These are runs of 6 systems, one row a step. Runs of the same system follow the same rule from any start.
j_876, trace 1:
[[  0   9  10 -13 -21 -46  11 -37 -18   1  -4  19  18  21 -54   0   5   2
   19 -71]
 [ -3  37  -4  14 -20  11  23 -38 -49  27  30   2 -12  35 -11  24 -22   1
   52  19]
 [-10 -17 -29  -5   4  -5   3  -3  -7  12 -32 -15  34  84   3   6 -15   6
  -11  46]
 [  0 -28   2  25 -12 -43  20 -11   6 -15 -25   9  22  47  22 -27  54 -19
   31 -33]
 [-21   0  20  27  17  16  18 -26 -11  53  40 -33 -16  17  36  -3  27 -30
   26 -17]
 [-12 -62   7  -2  36   9 -21 -16   9  27   3 -26 -14  40 -32  35   4 -22
  -39  16]
 [ 32 -33   8  40   1   0 -46 -21  20 -39  -4  24 -32  30 -22   5  50  15
   20 -10]
 [ -5  27  16  17   5  44 -60 -21  31   3  28 -22   6   6  47  -2  11   8
   47   7]
 [-39 -33  30  -5   6   0 -59  20  11  10 -36 -36  39 -22  -7  26  -9 -23
    2  19]
 [ 27 -15  23  40   2  -3 -40  26 -38   4 -52  13 -14 -33 -30 -14  21  -3
   11 -38]
 [ 27  32 -10 -14  16  82 -33  11 -24  11   8  12  -1   0   4  -5 -19 -25
   18 -39]]
j_205, trace 2:
[[  1  23  -3 -58  16   6 -33   0  33 -22   4  51 -10 -18 -12   3 -29  21
  -19 -46]
 [  6  48  -3  -3 -53  28   5   2 -40 -15   0 -13 -10 -20 -48  31  -4  37
   26   0]
 [ -6   7 -48  22  17   8 -12  22 -40  42  16  13   6   6   1 -26 -64  17
  -16  36]
 [ 38  34 -29 -37   0  23   8  26  24 -37 -30  23  39  16  43 -34 -10   1
   -8   3]
 [ 10  28  -5  21 -39   6  85   7 -35  -1  12 -26  -6 -10  15 -11  33 -11
   20   8]
 [-42 -24 -21 -18  29 -25  50  -1   6  35  33  21 -15  22  32  -4 -30 -22
  -27  14]
 [  4   0   2 -51 -14 -21  24 -27  43 -49 -17  26   1  50   3  22  23  17
   -1 -10]
 [ -9   1   5  42 -35 -37  16 -51 -22   7  38 -22   4  24 -30  12  20  17
   43   7]
 [-39 -24   3   2  26 -38 -49 -13  13  31  -4   6  48  24  17  -6 -44 -18
   12  22]
 [ 45  -6  26  -3  -5   3 -22  -5   5 -31 -70  -6  34  29  -1   2  35 -30
   27  -6]
 [ 13 -26  13  54   9  22   4 -12 -30  29  31 -37  -3 -12 -10 -10  34 -51
   18 -22]]
j_962, trace 3:
[[ -4 -14  20  15 -34 -13  44 -23 -33 -14  17  -9 -23 -11 -44  51  16 -25
   38  26]
 [ -2 -13  31  33  21  -8 -44 -50  12  20   8 -11 -38  44  -3  24  25  28
   18  10]
 [ 10 -26  19  17 -14 -22 -34  -9  42 -40 -23 -21  51   9   6 -15  46 -14
   19  -7]
 [ -9 -19   0  60 -14 -28 -12  14 -22   5  28  -7  14 -64  -9 -27  -7 -14
   24  17]
 [ 15 -28   7  26  57   8 -40  14 -24  61 -21  -9  -2   1   2 -23 -22 -25
  -30  -2]
 [ 54 -36 -22   0   1  40  15  32  -5 -38 -29  -3  13   2 -27 -10  26 -38
  -36   1]
 [ -1  -2 -26  33 -12  57  -6  37 -14 -19  32  15 -60 -30   7   5  18  25
    7   9]
 [-20  22  18 -25  17  35 -61  25  18  12 -42   6 -18  -7  25   7   9  32
   -7 -44]
 [ 24  35   4 -42 -27   1   0   3  10 -37  -3   5  31 -53 -42  -2 -11   0
  -11 -43]
 [ -2  37 -32  -5  -1  25 -16 -21 -22  25  64  13   7  -1 -19  -6 -60  19
    6  -1]
 [ -6  23 -35 -28   1  10  -2   5  -8  20 -36  -9  42  77   9 -15 -17  27
  -18 -10]]
j_972, trace 4, 11 rows:
[[-19 -23  17  44  -4 -18  41  -2  -1  11   8 -24 -52  -1  24  10  51  14
    1  32]
 [ 12   8  35  -7  45  35 -22 -29  21  38  35 -34 -34 -23   2  16  -4  -4
  -29   6]
 [-16 -37  22 -20  -9  18 -32   6  33 -46 -12  -2 -26 -15 -30  58  34   1
   -8   7]
 [ 12  12  -5  48 -18  16 -25  18   4 -21   6   0 -48 -25  22  -8  27  60
   10  40]
 [ 26  30  26 -19  20  33 -46  21  22   6 -28 -21  13 -56  12 -15  -9   9
  -26 -11]
 [ 10  -1  18 -21 -29  -5  20  37  -9 -48 -54  27 -17 -39 -13  24  23  -8
   11 -10]
 [ 39  57 -19   3 -11  29  38   7 -22  -9  21  27 -36 -27  23 -17 -18  27
   10  20]
 [ -1  37 -18 -77   1  26   3  15  24 -14  -3   3  33 -13  -6   2 -39   3
  -38 -16]
 [-31  10 -13 -22 -41 -62  41  13   7 -34 -21  32   3   0  -2   4  -2  38
    4   2]
 [ 10  52   3   2   5 -39  27 -29  -3  30  28   2  13 -17  29 -30 -47  20
    9  34]
 [  2 -14  11 -51  15 -28  14 -14  10   0 -17  -7  52   3 -24  21 -47 -42
  -28  30]]
j_972, trace 5:
[[  8  -4   9  -5   1  17  67 -23  19 -10  29 -12 -19  31  45  13  36 -41
   18  21]
 [-41  -6 -13 -17   6  34  27  -4  10  28  46 -52 -18  12  -6  27   5  12
  -49  15]
 [-40 -29  19 -13  19 -39 -31 -22  40   7   9   9 -41   3 -12  22  16  43
  -30 -17]
 [ -1  12  45  33 -13 -18 -45 -36  29 -15  13 -22  -9 -26   8  20  22  23
   48  33]
 [ 23 -16  10  28   6  26 -45  27 -16   1 -20 -31   6 -52 -24  10 -17  -7
  -15  54]
 [ 55 -25   1   6  27  16 -15  30  10 -32 -57  33 -29  -1   5 -12  22  -4
  -24   6]
 [ 39  37   4  -3 -20  44  36  13  18 -38   2 -13  -5 -14  43 -20  52  -4
   11 -19]
 [-42  24  -9 -35 -13  35  34  46 -11  14   9 -12 -19 -50   9  12 -13   4
  -28 -27]
 [-21  39  11 -46  -2 -24   5  -9   0   2 -14  47 -46   4 -15  31 -24  50
   -4 -26]
 [ 16  51   5 -12 -35 -23 -12 -40  16 -36  36   8  22 -20 -24   7 -26  35
   30  14]
 [-14  -9 -27  -3  -8 -23 -21  31   0 -12 -10   9  51 -33  -3 -13 -58  -1
  -10  56]]
j_205, trace 6 (11 x 20):
[[  4 -48 -14  67 -17 -21   8   4 -29 -15  27  11 -37 -15 -41   4  22   5
    5  26]
 [ -3  13  19 -14  44  -4 -52 -29  51  18  30  12  -3  -6  47 -10 -30   9
    0  19]
 [  7  11  25 -20 -38  -9   1  16   5 -29 -63 -48  31 -21 -29  19  31  20
  -15   3]
 [ 21 -40  -8  64  13 -15   3  13 -38  12  24  21 -37 -36 -20 -14  -8 -23
    5  29]
 [ 12  18  16 -47  42  31 -31 -14  59   2  19  -3   5  -8  38   2 -23  -8
  -26   9]
 [ -6  -5   4   3 -48   6  24  28  -7 -33 -35 -43  -4 -19 -32  25  54  31
  -18   3]
 [ -1 -23 -12  54  25 -31  -7  -1 -17  23  42  39 -47 -28   4 -27 -21  12
   -3  19]
 [ 10  38  25 -67  17   0 -16 -18  55 -15  -6  -4  25 -18  17  10 -29   6
  -21   3]
 [  9  -9  -3  26 -51   2  31  21 -36 -27 -23 -32  -1 -20 -49  28  27  12
   -1  35]
 [ 11 -20 -20  39  47  -6 -17  -6   6  26  43  27 -24  -4  28 -29 -36  -5
  -12  44]
 [ 14  30  19 -52  -6   5  -1  -4  61 -37 -27 -23  35  -7  33  -1  19  14
  -21   2]]
j_876, trace 7, 11 rows:
[[  7  19  19  11  24 -38 -13  -9 -15  45  -2  15   0 -31  -9 -43 -12   3
   -6 -70]
 [ 27  14  18 -36  11  34  21 -20 -26   6  15  12 -13  -4 -37  44 -39 -52
   11   7]
 [  3 -17 -55  17 -32  26   4  33 -18 -35  -9   5  -9  29 -20  17   3  36
  -14  52]
 [-13  24 -16 -11  -5 -26 -11   5  36 -10 -18  22  24  31  53 -46  19  41
    5 -40]
 [-32  20  46 -24 -14 -24  35 -29   5  20  21 -35  25 -31   8  18   6 -39
   26 -27]
 [ -5 -29  -9  34  11 -17  14   2 -50  45  11 -20 -23  -9 -57  13 -25   3
  -31  31]
 [ 58  -3 -24  -6  33   2 -11 -15   6 -14 -19  58 -18  60  -6 -18  -9  10
  -12  -3]
 [ -2  16  -1 -11 -32  30  20 -10  36 -52  25  -5  18  17  50  11  30 -21
   49  17]
 [-71 -19  -1  27  -6 -20  -6  22  11  34   9 -50   8 -21  27  -7  12  22
  -21  23]
 [ 24 -17  38  -4  47 -47 -13 -21   4  33 -32  10 -10 -10 -30 -15   1  -9
  -33 -46]
 [ 56   8   8  10   1  43   5 -29 -19 -24  41  19 -23 -13 -32  20  -5 -39
   34   8]]
j_904, trace 8, 11 rows:
[[ 19   7 -13  19  22 -25  14 -31 -27  41  -8  21  12  72  19 -36  -9  -9
   24 -16]
 [ 13 -21   0   1  23   2  51 -28 -17  40   8 -19   5  55  -1  -9  21 -47
  -13 -31]
 [-15 -37   6  21  28  15  17 -24  -7  26  45  11 -47  32  10  11  25 -40
   18 -25]
 [ -5 -12  26  16  33  21 -32 -34  14  37   3 -19 -43  49  13  17  38  14
    5 -14]
 [-21 -33  44  14   9  -5 -31 -27  19  18  -1 -54  -1   1 -19  19  49 -11
   -1 -34]
 [-15 -31  45  33  19  -2 -66 -19  13  12  15 -14   1 -34   4  16   4 -37
   40   4]
 [ 18 -10  21  12  18  50 -75   3   3   5 -29 -34  28  -1  -1  14  -5 -23
   16  23]
 [ 11 -20   3   9 -13  53 -40  40  -6 -28 -18 -18  30 -37 -18   1  23 -42
    9 -29]
 [  5  26   9  -5   0  47 -42  39  -1 -17 -14  28  -5 -53  31  -9  -4 -16
   36 -30]
 [ -3  52   9 -33 -17  40 -22  31 -29  12 -51  -2   9 -21  -5  14 -17  15
   16 -33]
 [ -3  33  -3 -15 -36   2  -4  11 -43  -3   1  18  14 -40 -56   0 -24   7
   18 -59]]
j_904, trace 9 (11 x 20):
[[  6 -36  25  43  10  10 -30 -18   3  -6  -3   3 -15  30  29  15  32 -41
   60  19]
 [ 23 -13  18  33  32  49 -35  12  -3  36 -20 -49  -5  -1  17 -17  34 -12
  -18  -4]
 [-20 -38  31 -24  19  27 -32  18  19  -8  -8  -3  -9 -36 -12  27  17 -52
   -7 -45]
 [  8  25  42  10 -10  40 -53  -3  -5 -13  -5   4 -30 -36   4  35   8   4
   60   4]
 [ -5  28   2   0 -11  38 -64  17 -12  19 -16 -45  27 -30 -26  -6  -7  33
  -11 -24]
 [-15  -2   5 -23 -23 -13 -39  15   0 -31 -12  26  51 -32 -24  -1 -18 -25
   32 -47]
 [ 31  56   0  11 -21  22 -10   6 -36  -2 -16  17  30  -8  24 -18 -28  -4
   62   9]
 [  3  22 -41 -15  -5  33  13  38 -44  28 -20  -6  37   7 -14 -29 -29  -7
  -20 -38]
 [  4   9 -17 -26 -11   1  32   2 -20 -20   9  64  -6  12  -9  -8  -5 -29
   25 -69]
 [  8  65   1  -1  -5  12  33 -30 -27  33  17   8 -24  35  32 -10  -1  28
   35 -26]
 [-44  -1 -15  -9   2 -26  21 -16 -27  56   8 -17   9  43 -30  -3  -5  15
  -21 -51]]
j_962, trace 10, 11 rows:
[[-21  26 -15 -20  -2  36  17  27  -1  27  27 -49  18 -52   7 -15 -15   5
  -45  -7]
 [-11  -9 -34 -33  19   0  10  17 -25  16  -4  55 -15  19 -32  -3 -34  -3
  -29 -56]
 [ 51  56 -10 -30 -10  34  27  -4  -3 -26 -21  20  -1  24  18   8 -20  14
   14  38]
 [-54  26  -9 -28 -29  25  33  -8  16   6  41 -42  -8  13  13  25  23  31
   -9 -12]
 [-32  10   9 -23  -8 -59   0 -18   0   0 -16  56  -9  23  -5   5  -8  23
   29 -53]
 [ 34  52  35 -15  -5 -22  21 -48   8   3   0 -18  35  -3  15   3 -28 -12
   32  40]
 [-48 -31  -9   4  -8 -14  28 -30  -5  27  47 -46  23  36 -24  18   4 -16
  -13   8]
 [  6 -35  -7  35   5 -58   6 -10 -15  -4 -37  43 -12  56   1 -13  12   6
   18   8]
 [ 31   8  38  27   5   0  28  -8  18  -9  -8 -37   2 -20  54 -10  38 -25
   19  50]
 [-57 -61  20  16   7  -6  -7   9  -2  16  21 -20 -19 -27 -14  26  24 -39
   -7 -23]
 [ 39 -28  20  22  21 -24 -55  -2  -9 -14 -41  44 -24  -8 -35   9 -11  -2
    7  11]]
j_885, trace 11 (11 x 20):
[[ 31   8  -3  -2  17  -1  17 -25  -9  -2 -10  51 -62  58   1  12  10  24
   11  -7]
 [  0  22  14  -8 -12  -1  -3 -51  43  -6  30 -55  48  39  20  -5  26   2
   18   2]
 [-52 -55  -3  39 -16 -53   3  12 -11   7  12 -12  -6 -21 -24  12   2   2
  -11  34]
 [ 44   9  14  13  29 -22 -16 -12 -15   2 -37  58 -17  13  20  -8 -33  -9
   32  31]
 [ 33   5  20   2  13  45 -14  -9  15   3  14 -57  51 -13  17 -11  15 -54
    4   6]
 [-53 -39   2  22  -7  17   2  41 -24  11  15   1 -54 -44  -5  27  20 -12
    1  -7]
 [  6  42  29 -33  22   6 -24 -15  -4  23 -43  37 -30  33  21  17 -15  24
   25 -29]
 [  5   3  11 -18  -6  14 -33 -33  20   4  19 -54  51   6 -48   6   9  -3
  -21 -35]
 [-42 -22 -38  26 -23 -12 -22  22 -18 -16  42  36 -22 -29 -32  13 -24  26
   11   9]
 [ 23  43 -16 -10   7   6 -25  15 -10   9 -52  27  24  28  35 -23 -39  33
   14  25]
 [ 34 -21 -11  13  -4  15  -2  20  15 -19 -12 -42  46 -23 -15 -37  36 -24
  -41 -29]]
j_885, trace 12:
[[ 16 -20 -14   7  37 -24 -36  10  25  -6  24  40  14 -42  11 -37 -48 -12
  -24  19]
 [ 13   3  -9 -33  -5  46   8  44   6 -40 -21   8  24 -31  23  12 -20 -45
    1  38]
 [ 17  27  19  -5   4  38  24  29  -5  10 -14 -26 -45 -59   8  -1  23  17
  -36 -12]
 [-22   0  -5 -50  31  10  13  -6  35   9  21  27 -32  15  10   2   2   6
  -40 -59]
 [-20  20   4 -57 -39  -7  17 -28  22 -37   3  -8  14  24 -37  50   0  29
   -3   3]
 [  6  17 -12  16  -6 -40  -3 -24   9   7  28 -13  -9 -14 -30 -10 -23  69
  -37  41]
 [ 13 -31 -42   0  27 -14 -14  13  37 -24   7  37  21  25  30 -31 -30  -2
  -31  47]
 [ 29  -1  11   0 -22   3  27  29  24 -56 -31 -11  21 -36  30  -4  25 -21
    6  46]
 [  7   6  29  -1  26 -13  49  13   3  28   6  -7 -37 -65  29 -19   7 -16
  -30  -4]
 [ -2 -12   9 -59  35  23  35 -14  15   7   7  22 -30  29   6  38  -9 -43
  -25 -16]
 [  4  24  27 -23 -24  24   7 -42  18 -21  23 -36 -24  10 -29  57  24  31
    7  23]]

Which system made each of these runs?
trace 13, 2 rows:
[[ 37  17  25  -9  21  28 -18 -31 -19  34  -3 -31 -20  -4 -61  22  -6  11
  -32 -16]
 [ 32  -8 -36  -2  -9  37 -26 -19  18 -44  29  15  20  53 -29 -10  23   3
    4 -32]]
  j_962
trace 14, 2 rows:
[[ 10   5 -24  -8  -3  41  17  -4 -53  25  20 -16   1  21 -63  27 -34 -12
  -13  11]
 [ -9 -16 -48  -9 -13  -5  -7   9  -6 -30 -22  48  -1  72 -13   7  -5  33
    2   2]]
  j_876
trace 15, 2 rows:
[[-24 -45  -6  21  -2  -4  -3   4 -35  18  32 -10  30 -18 -38   8 -24 -68
   15  -5]
 [  1 -16  -6  16  24  11  -8  21 -37  26 -43  36 -65  36   3  18   2  22
   -1   8]]
  j_876
trace 16:
[[-53 -43 -26 -13 -18   3  23  59   6 -17 -31 -17  12  -6   7   6  23  -5
  -38  -1]
 [ 19  12  12   8  13 -28  19  18  -9  -1  -7  56 -67 -53   2  -6 -11  23
  -10  -6]]
  j_962
trace 17:
[[  2  -7  14 -12   2 -23  22  32  38 -22 -47 -16  37 -21  55 -27  23 -21
  -16  14]
 [-28 -25   9   2   5 -18  37  18 -17  10  38  12 -31 -75 -15  13 -20 -35
  -15   5]]
  j_962
trace 18 (2 x 20):
[[ 20  -7 -11  13 -31  17  19  22 -13 -49 -46  14 -13  31  12  24  27  10
   30  50]
 [-28  15  33  18 -10   1   6  -3  23  10  22 -38 -48 -39  27   8  51  42
    0  -7]]
  j_962
trace 19:
[[ 26 -26  41  35 -15  -5   7  -6 -23 -10 -23 -27 -29 -29 -48  24  53 -17
   12  -9]
 [ 24   7 -33  30  26  54 -56  -3 -15  22  36  10 -12  14  -6 -26 -24  16
   -3 -10]]
  j_876
trace 20 (2 x 20):
[[  9   9   6  24   6 -38  13  -5  -7   1  25  37  -2 -46  30 -17 -47 -21
   32  48]
 [ 31  10  -1 -39  17  23  10  -8   0   5 -36 -17  39  39   6  16 -38 -27
  -18  54]]
  j_972
trace 21, 2 rows:
[[ 28  25   5 -27 -17  11  31 -54  20 -28  38   0   0  36 -21  11  32  -5
   13 -45]
 [-58  -7 -18  16 -25  -7  -5 -23   0   6  62 -17   0  14  -4  31 -17  25
   24  41]]
  j_876
trace 22, 2 rows:
[[-13 -33  32   1  25  16 -23  10   6  21  -1 -35 -38 -44 -32  36   5  -4
  -44  20]
 [ 14 -27  -3   6  18  13 -50  21  33 -25   0  14 -39 -33 -27   4   8  37
  -49  11]]
  j_205
trace 23:
[[-44 -25   5 -20 -13 -26  39  -7   6   2   2 -14  45  20  16   0  20 -57
   18 -34]
 [  5   0  20  20 -22 -30  41 -16 -62  15 -10   2 -29  -3 -50  35  -2  -3
   24  18]]
  j_885
trace 24:
[[-10  49  15  -9 -20  11  23  -4   4  18 -35 -43   0  32  49  -2  37  45
   15   3]
 [ -2  10  22 -11  -1 -22  21  -8 -16  24  21 -24  -5 -66 -53   0  -8  -1
  -38 -40]]
  j_972
trace 25, 2 rows:
[[-34 -53  20   7  23 -55  -1  18   2  27 -21  -1  18 -34  -6 -17   2 -39
  -22 -36]
 [ 31   5  17 -19   2   7  11 -12 -31 -13  -3  52 -15  -8 -33  31 -34 -49
   39  -7]]
  j_885
trace 26, 2 rows:
[[ 25 -20  22   2  10 -46  36 -49  32 -18   3   6 -18  40  -1   0  52  -4
  -11 -19]
 [-17 -20  18  24 -15 -10  -7 -16  20 -34  31  13   4  -4  40  16  12 -40
   66  34]]
  j_962
trace 27 (2 x 20):
[[-23  17 -18  35  -3  24  13  17 -43  48  43 -24 -12 -36   9  -6 -34   2
    5  36]
 [ -4 -32 -34 -28  23   3 -45  11   8  -7 -20  42   3  48 -36   5 -25  15
  -35 -27]]
  j_904
trace 28 (2 x 20):
[[ 12 -15 -17  13 -11  -2  45 -33 -11  -7  54  -3 -43  21 -45  30   6  14
  -17  36]
 [ -5   8  -9  18  15  -6  -8 -28  32   2  23   5 -19  54  55  -2   3  37
   14  59]]
  j_885
trace 29, 2 rows:
[[ -2 -34 -37  11  21  -1 -10  22 -27  33  -2 -18  44   9 -33 -22 -41 -20
  -50  16]
 [ 44 -15 -32  29 -15  39  -1  29 -17 -55  -8  47 -27   1   0  -4  23 -12
   27   6]]
  j_885
trace 30:
[[ 14  -5   9  20  16 -41  33  13 -48  36 -40  13   6 -10   9 -12 -37 -28
    9  41]
 [ 68 -15   6  18  37  48  10 -16 -14   9   1  -8  -9  19   1 -12  16 -63
    1  -2]]
  j_885
trace 31:
[[-36  15  13 -30  25  10   5  19  14  42 -41 -29  -2  19  60   6  -8  15
  -25  23]
 [ -5 -45  17   8 -12 -29  18  10 -31 -11 -35   4 -26 -20 -67  38  17 -10
  -18  -4]]
  j_904
trace 32:
[[-11  -4 -21 -17 -33  13  70  47  -5 -23  -5 -29  11 -31   1  -6  28 -13
  -37  -7]
 [ 10  20  -1 -12   6 -24  70  -1 -12   8  -1  32 -65   1   3  -5   9  23
  -28 -21]]
  j_885
trace 33 (2 x 20):
[[ -2   7 -27 -13   4  15   2 -25  54 -31  80  22   1   8  36 -14  -6   3
    3  10]
 [-47  33  16 -16 -39 -23  15  -3   9   1 -29 -37  11  16  26  24  20  49
   20  25]]
  j_205
trace 34:
[[-12 -28   2  48  16  24 -56  23 -39  37 -34  -1  -3  23  10 -11  13 -19
   33 -20]
 [ 37  -8   4  31   5  36 -24  -5 -36  13 -22  -5  -4  28 -31 -10  33 -18
   21 -60]]
  j_972
trace 35 (2 x 20):
[[-30  22  24 -23  23 -24 -16 -42   3  51  18 -20  -2  12 -10  32 -52  21
   -6  32]
 [ 12 -27 -13 -23   6 -47  19 -34  30 -19  -7  -5  40  61 -26  -5   5  -2
  -39   6]]
  j_962
trace 36, 2 rows:
[[  5  29 -11 -35 -29  10  20  -8  35 -37  37 -37  17 -34 -25  11  -2  31
  -39  20]
 [-30   4 -15   2 -15 -69  -9   3   9 -10  21  36   7 -44 -14 -16 -44  42
   -9   9]]
  j_876
